The same turns and mirrors carry the whole set onto itself and the rows of a family onto each other. Which other rows belong to the same family as each row named below? List them in the order they appear above.
These 33 rows form 11 families of 3 rows each.
tib: [-18.6  13.3 -20.5  16.9  57.5  17.5  17.1 -22.1 -18.4 -15.6]
Rugug: [ -9.6 -39.7  13.8 -33.0  -4.1 -39.7 -26.5 -13.7 -37.3 -17.5]
bag: [  7.2 -18.7 -37.0  -4.2 -19.2   8.5  -3.9   8.7  26.8  19.7]
nozul: [-10.0 -24.4  26.5 -31.8 -14.0 -37.3 -16.3 -10.3 -33.8 -27.3]
gebi: [  6.5 -20.7 -41.7  -0.4 -14.4  18.3  -0.9   0.7  20.8  25.4]
Fitin: [  3.1 -17.1  34.5 -14.7 -18.6 -35.8 -17.7   1.1 -32.5 -20.1]
vitob: [ -0.4 -26.1 -33.4   4.6 -26.6  19.7  -5.6   1.7  21.8  16.9]
sesed: [-17.1  23.2 -17.9  -0.3  42.9  30.0  14.9 -13.3 -38.8 -17.4]
Zukul: [-24.8  23.1  -6.1  17.1  47.8  21.3  20.0 -17.0 -22.2 -10.5]
vitu: [  6.8 -28.6  33.3 -27.2 -13.2 -28.8 -18.1   2.6 -33.2  -6.5]
Kozut: [ -3.8 -25.7 -43.6  -7.2 -28.9   5.0   5.0  -4.8  16.4  25.1]
rupu: [ 10.3 -17.8 -47.4  13.1   2.8  -3.0 -15.0   4.0  26.4  18.4]
buk: [-31.2  10.0 -20.4  10.3  50.4  22.3  14.3 -22.7 -33.1 -18.9]
sopa: [  9.5 -24.3 -31.7   6.2 -19.3   5.3 -13.3  -4.7  19.1  33.8]
geg: [ -4.4  -2.8 -41.9  -2.3 -23.3   5.3  -3.5   5.5  13.5  34.4]
bapo: [-31.6  19.0  -7.2   6.7  49.5  19.5  10.2 -19.6 -36.4 -21.1]
kek: [-22.9   8.1  -7.2   4.3  48.1  -1.7  28.7 -45.8 -34.0 -12.0]
siku: [-31.4  18.4 -17.7   0.3  50.4  19.2  16.5 -31.7 -29.9 -12.4]
sefif: [-18.7  19.3 -16.9  -3.2  52.6  10.0  26.5 -16.9 -28.9 -26.6]
rabi: [-16.9 -21.2  13.7 -34.5   2.2 -45.8 -30.3 -13.9 -25.9 -31.4]
vafat: [-25.6  22.4 -16.4  14.4  42.4  26.3   3.9 -24.6 -29.7 -26.6]
Neful: [-32.9   5.1  -0.7   9.5  47.1  13.9  21.2 -42.1 -31.2  -3.1]
sibe: [ -6.1 -24.9  17.5 -26.1 -15.1 -46.9 -24.1 -18.0 -23.4 -27.7]
rabe: [-18.4 -33.2  28.4 -28.8 -14.1 -35.9 -18.5 -15.6 -32.8 -18.4]
vap: [ 10.3 -13.9 -26.6   6.8 -27.2   0.4  -9.3  11.1  19.9  26.1]
geb: [-10.0 -24.1  24.4 -27.6  -8.5 -36.3 -27.0 -27.9 -18.3 -35.1]
Sir: [ -3.8  -6.9 -48.7  15.8   2.6  -3.9 -11.7  15.7  19.5  23.4]
lev: [ -3.1 -29.0  24.9 -13.2   0.9 -46.1 -20.6 -17.2 -31.9 -33.3]
bek: [ -9.6 -17.6  24.9 -28.3 -13.0 -39.8 -25.2 -23.3 -35.1 -25.1]
gaz: [  6.8 -18.4 -49.1   0.2 -16.6   6.6 -11.4   8.8  17.7  19.9]
lapa: [  8.8  -8.1 -44.3   7.0 -24.1   7.1  -5.7  11.5  14.0  19.4]
pilom: [-12.3 -28.8  32.4 -18.9  -0.1 -38.4 -20.1 -26.5 -37.8 -19.3]
Vog: [-22.8  14.6 -17.4  -0.4  59.1  15.6  12.5 -30.5 -24.1 -20.0]

The rest of the family of sibe: gebi, bapo
The rest of the family of Neful: Fitin, rupu
The rest of the family of Kozut: sesed, rabi
The rest of the family of Sir: vitu, kek
The rest of the family of buk: bag, bek
The rest of the family of vap: tib, pilom
The rest of the family of Vog: rabe, lapa
The rest of the family of siku: nozul, gaz

